One hidden turn or mirror swaps the rows below in pairs. Which row is each named row swapped with?
zogeg: [  7  10  -1   6   0 -29 -10 -27   7  -7  13  19 -30  16  17 -11 -13  -8
  -6 -10  11  14  -3  -4  -7 -14   6   1  -5  12  -5   7 -10  13   6 -24
   9 -23   9   5   6   8  15 -11  -1 -13   0  17 -19  -5  10]
bomuz: [ -8  10 -20   1   7  -6  -5 -18  13 -14  22  21 -10  18  11  -2 -26  -4
   1 -26  10  22   4   6  -2   1  16   4   2 -32   0  10 -26   3  11   8
  -3  -7   6   5  -2  -4   9   7   1   6  -6 -12 -19  28  -9]
Zokud: [-15  -4  -7  17  20 -19  -5  -7  -4  -7   9   4 -13  -9  26 -19   2 -23
 -13  -9   8   7 -10   9  23  -9  11  -8 -12 -18 -14  11  -4  10  -4   0
  -6  -9   5   3  -5   6  15   6  -1   4  22  14   6  11  -4]
zut: [-26  -4   9  -6  -1 -15   3  -9   9 -23  21   1 -14  16  -1  -2  -7 -14
   1 -18   2   3   5   6   2  -1  -2   2   1 -19   9  24 -13   2   9 -10
  11 -10  -2  10 -20  -8  -6  -1  16  11  21   8   4  26  13]
fot: [-31 -18   0   5   5  -3   5 -12   5 -34   4  12 -15   6  20  -2   4 -20
 -12 -11  10  15   0   2  15 -15  15   7   6  -3  -7 -10 -23 -24   4 -18
  -7 -32  20  -3  -1   6   9  19  11   8  -1  14  -8  12   3]
Lop: [ -8  -8  10   4  -3  -7   1 -11 -20 -14  30   3 -14  20  19   2 -20 -18
 -12 -28   4   2  -5 -11  -4   3 -14  -2   8 -12  -2   5 -20  -1  -8 -12
  27 -27  16   2   8   0  15  10  14   1  13  14 -16   7  24]
dibu: [-16   8 -13  -1 -11 -20  -5 -27  15 -20   0  17   0   8  11  -8 -11 -11
   8 -10  15  24   4  14   6  -8   7   7   7   6  -1  -7  -6   7  20  -2
 -12 -22  15  -1   7  -1   7  -4  10  -6  -9  10  -7   6   1]
Dud: [-12  14   8   5   7 -16   5  -3 -20  -4  27  16 -12  -1   5   8 -30 -11
  -1 -27  18  15   1  -1   2   4   8  -5   6 -13 -12   4 -18  13   7  -8
  23 -11   4   8  17  -1   6   3   5 -10  12   3 -15  22  12]
Gan: [-28 -16   7   6  13  -6  -1 -15   2 -11  24  12 -11   5  28  -2  -6 -14
 -22 -35   8   3  10 -13   4 -20   1  21  -4 -20  11   4 -18 -17  -9  -6
   8 -35   6   0  14   0  14  15   9  -1  12  -7  -1  10  -2]
gizo: [-22  -5  -6   2 -14 -14   8 -10   7 -20  26  15 -35  29  19  -1 -13 -10
  -5 -12   8  22   6   3 -12 -23  10   6  -2 -15   6   8 -16  -6   1  -8
  12 -18  -1   2   8  32  13  -7   2  -4   1  -7 -26   1  11]
rosi: [-11  -1 -11  12  20 -14  -4  -9  -4  -7  11   8 -15  -9  31 -21   8 -22
 -14  -6   9  16  -5  10  22 -13  11 -11 -15 -15 -10   8  -7  12   2  -2
  -8 -11   3   8  -8  16  11   4  -3   6  20   8   1  10  -1]
Soz: [-14  -4   7  13   7 -29  -5  -8  13 -14   8   7   4  -9  12  -3 -18 -15
  -2 -23  23   0 -18  -9  18  -8  10   7   5 -29 -12  22   2  -2  -7  -7
   5 -14  21  -7 -10 -10  11  12   3  -6   2  21  -4  12   3]
vak: [-10   3  -6 -14  -2 -13  -7 -12  11 -20  11  14  -3  -2  -3  -4 -19   6
   3 -11   5  14  -3  11  -7  -5   6  14  -2 -12 -13   7  -5   4  -3 -13
  24  -9  12   7   8 -12   0 -23   3  -6   0   7 -25  11  -1]
Givo: [-13 -11   6   3  18 -16  -5 -15  -2 -24  14  13 -19   3  21 -22  15  -8
 -21 -12   6 -13  -6  -5  10 -19   1  -2  -8  -5 -15   8 -17   2 -14 -11
  12 -22  11  -3   5   5  15  -3   9   2   3  19  -5 -13  18]
vel: [  0   2 -21   3 -10  -9   8   2   1 -22  15  10 -25   3  -4  -2 -15   5
   6   9  15  -4  -3   1  -4 -16   7  -2  11 -24  -2   7 -11  11   4 -21
   3 -23   2   0   0   1   4   1   5  -1  -9  16 -12   1   7]
fel: [-31   3   2  32  -4 -24   4  -8  -5 -22   5  20 -12  17  33  -5  -1  -9
 -15 -23  16   5 -11  -3  13  -7  -2  18   6 -27   1  14 -32  -1  -3  -5
   0 -14  13  -6   1   5  26   8  12  -8  -5  -5   1  23   7]
Nanik: [-36   6  -3   5  11  -5   3  -4   4  -1  16  11 -15  13  18   0  -6 -16
 -18 -21  22  12   3 -10 -12 -20  16  11   8 -22   8  24  -9  11   6   5
  12 -33  11  -1  -9   4   8  21   9   9   6   9   1  10 -10]
rom: [-11  -8  -4  -1 -12 -17   7   0  13 -30  12  30 -15   5   8  -5 -17  -7
 -13 -14  18  10  -1 -11   6 -12   2  18   8   3 -21  13 -16  11  -4  -2
  28  -8  20  -4  -6   0  17 -10   8   2  -9   4 -30  -8   2]
kunib: [  9 -22 -24   5  -4  -8  -4 -17  10 -23  15  11 -14  17  27 -10 -15 -20
  -5 -11  -1  23  -4   6  13  -1  -6  -2  -5 -20  -6  -1 -17   4   4   0
  -8  -6  11   9 -16   7  23  -1  -4  19   6  -1 -27   2   5]
dafi: [-16 -14  10  -1  -9 -27  10  -7  10 -29  27  19 -18   4   4  -4 -12 -14
  -3 -25   8  -2  16  -6  24  -7  -8   9  -3   0   4  13 -20   1   6  -6
   8  -4  -9   4  -6  -2   5  -6  16   1  16  -8   0  12  20]
foro: [ -6   2   5  18  15 -12  -6 -16   6 -12  18  14 -24  12  24   2 -18 -19
 -16 -30  12  19  -7 -14   8  -3  21   6  -1 -16  -7  13 -28 -20   2 -24
   1 -25  20   1 -12   0  13  25  -1   1   3  10 -17  30  -8]
kop: [  4 -20 -26   6  -8  -8   2 -13   7 -22  21  12 -23  24  22  -8 -21 -20
  -4  -9  -6  22  -1   9   6  -3  -2  -1  -5 -18  -5  -2 -17   4   1   2
  -6  -5   4   8  -8  10  24  -5  -4  16   7  -5 -28   2   0]

Zokud is swapped with kop
dibu is swapped with fot
zogeg is swapped with foro
vel is swapped with fel
Gan is swapped with vak

One hidden turn or mirror swaps the rows below in pairs. Which row is each named row swapped with?
Biput: [ -8   1   5   9  -7   9  12   8  14  26   1  -4  -8  11   8   6  17  -1
   5 -28   0   0  -5 -13   6  16   4 -10  -3]
Netun: [-17  -7  -7   0  -2  20  -5  -4  20 -10  -4 -11  -6  -6  23  -3 -16  16
 -17  11  -1  -9  -2  14   0  -5  -3   4  12]
momib: [ 10  14   3  13  -6  15  -4  -6  -4  21   0  -5 -16   3 -10  16  10  18
  -3 -23  -6   8  -7   1 -16  14   1  -3   0]
Zabel: [ 10  12  -5   4  -1  22  -9 -19  -6  16  -1  -5  -9   8 -12  17   5  12
  -7  -8   1  10  -6   5 -20  10  -5   2   9]
fevo: [-11  -1  -2   2  -6  -2  11  14   8  16  10  -8  -2  -1  13   3  15   5
   6 -17  -5 -13  -1 -11  12  15   5  -7  -6]
Sovi: [ -4   5  -3  10  11  28  -4 -21  19  -5 -12   2   3  -8   6   4   1 -10
  -5 -12  10  11   1  -6 -13 -15  -2  -9  14]
zako: [ -2  12   4  12  -5  16   6   4  19  30   1   9 -26  12   8  13  -1  10
   2 -20  -6   1  -6   5  -4   4  -4  -4  -3]
fufed: [ -6  -3  -7  11  -6  20  -2 -15  22 -13 -11  -3  15  -4  15   8   9  -9
  -5 -15   2  -8   3  -5  10  -9  -4   1  14]
tufu: [ -4  -2  -4   6   0  23  -2 -15  24 -14  -8  -5  12  -5  15  12   2  -5
 -10 -13   4  -5   1  -5   7 -11  -6  -1  19]
pok: [ -4  -1  -5   2  -3  19 -15 -14  -2 -16  -5 -22   3 -12   3   1  -5  22
 -18   4  -1  -1  -4   7 -13   4   2   4  11]
gisik: [ -6  -7  -8   5  -1  15   3  -6  22 -10  -4  -7  10  -8  13   8  10  -7
  -1  -9  -2 -17   3 -13  15   1  -4  -1  15]
Rada: [-15   2   6   6 -13  -2  12  16   4  21  10 -11  -6   7   5  -2   8  11
   2 -19   0  -1  -6   2   6  13   6 -10 -15]
vule: [-12   3   5   3  -6   8   9  11  -3  25   5  -3 -19   6   1 -11   1  22
   3 -14   2   6  -9  11  -3   9   5  -3 -17]
Didun: [ -5  -7  -6   9   2  33   0 -19  17 -15 -16   0  -2  -4   1  -3  -8   1
  -6  -3   6   2  -4  10   0 -12  -8   7  16]
nudof: [ -6 -13   0   5   4  27   5  -8  19 -12 -13  -9   4  -6  13  -5 -11   6
 -13  -3   6   1   3   7  -7 -17  -8   6  23]
sofi: [  4   8   3  18   2  31   7  -3  19  13 -11   9 -16   5   1  12  15  -3
   8 -24   1   8  -4  -3 -12  -2  -8   0   7]
Veget: [-16   1   1   5 -13  -3   6  14   2  19   9 -11   1   3  17  -3  15  12
   0 -22   1  -5  -1  -2   8  10   9  -7 -16]
lifu: [ -6  -6 -10   7  -1  28  -8 -14  18 -13  -6  -2  13  -5  11   1 -13   3
 -11  -3   6  -4   4   5   0  -8  -7   9  24]
sav: [ 10  12   2  14  -5  17   4  -8   5  23  -5   5 -14   8  -5  19  11   7
   2 -24  -4   6  -6  -1 -17  11   1   1   5]
Vur: [ -3   2  -7  -4  -2  16 -14 -12 -12   4   3 -20  -1   1  -2   3  -4  23
 -15   8   4   6  -5  10 -19  11   1   4   8]
sud: [-16  10   3   0  -3   8   4  14  -2  20   3 -13 -16   2   4   0   0  16
   4 -15   6   8   0   7 -15  14  11 -11 -19]
vam: [-19   5   5  -1   5   2   1   8  -4  20  10 -11  -7  -4  13 -13   3  15
  -3 -10   9  11  -2   0 -14   3  13 -15 -16]
porid: [  4   1  12  13   0   7   7   3   8  35   4   5 -10  20   1   7  -2   9
   6 -18   1  -2  -8  15   0  -2   3  -4  -4]
deman: [-18 -16  -4   2  -3  17   2  -5  19 -14  -8 -20  12  -5  19  -5   2   0
 -12  -2   6  -9   0  -7   9   3   3  -2  14]
zof: [-12   7   6   0  -7  -2   6  16   3  23  14 -11  -5   5  17   1  10  16
  -2 -21   0  -1  -4  -2   5  10   8 -10 -13]
veli: [ -3   4  10  -6   6  16  11  20   2   8   0  -7 -13  -5   9 -11  -2  16
  -7   0  13 -15 -11  15 -19  -6  11   4  -6]
tosi: [ -8   1  -7   6   3  33  -5 -15  18 -17 -19  -8  -1  -9   4  10  -7  -4
  -4  -5   8   4   5   4 -11  -6  -3  -3  14]
Lak: [ -7 -17   2   6   5  16  -5  -9  13  -5  -4 -10   9   4  12  -3 -17   8
 -11   9   7 -11  -5  21   2 -14   0   5  14]
refe: [-11  -7  -6  -3   0  16  -9  -7  -1 -14  -1 -23   5  -8  10  -9  -8  21
 -14  12   3  -3  -1  10 -12   2   6   2  12]
Bon: [-12  -9  -6  -3  -4  12  -7  -5  -2 -12  -1 -22   5 -10  13  -4  -7  21
 -19  12   2  -3  -3  11 -13   7   7   6  10]
nozug: [ -6   7   2   6  -9   5   4  14   1  33  15   1  -9  10   5  -2  -2  20
   3 -22   1   4  -1   4  -4  13   4  -1  -9]
Gorev: [ 10  15   2  12  -2  19   3  -8   4  25  -1   4 -16  10  -8  13  11   8
   6 -24  -3   9  -6  -1 -14   8   1  -5   4]
gif: [-22 -10   1  -2   0  15   0  14   3  -6   1 -21  -3  -9  20 -17   0  21
  -8   8   5  -1  -3   9 -10   4   6   2  -3]
ziteg: [ -5   1  11   7  -4   8  16  15   4  33   5  -2 -18   9   8  -5   2  17
   2 -24   1   9  -3   5 -11   1   1  -4  -6]
Zokom: [ -9  -7  -5  11  -5  21   2 -13  25 -17 -13  -8  12  -4   6   7   0 -10
 -10  -7   3  -6  -1   0   9  -7  -6  -1  16]
tugib: [ 11   8   8   4   9  31  12   2  15   2 -13   7 -12  -3   1   4   1  -2
  -4  -9  13 -14 -10  10 -19 -16   1   6  10]

Didun is swapped with vule
pok is swapped with momib
tosi is swapped with sud
zako is swapped with Netun
Zabel is swapped with Vur
Lak is swapped with porid
gif is swapped with sofi

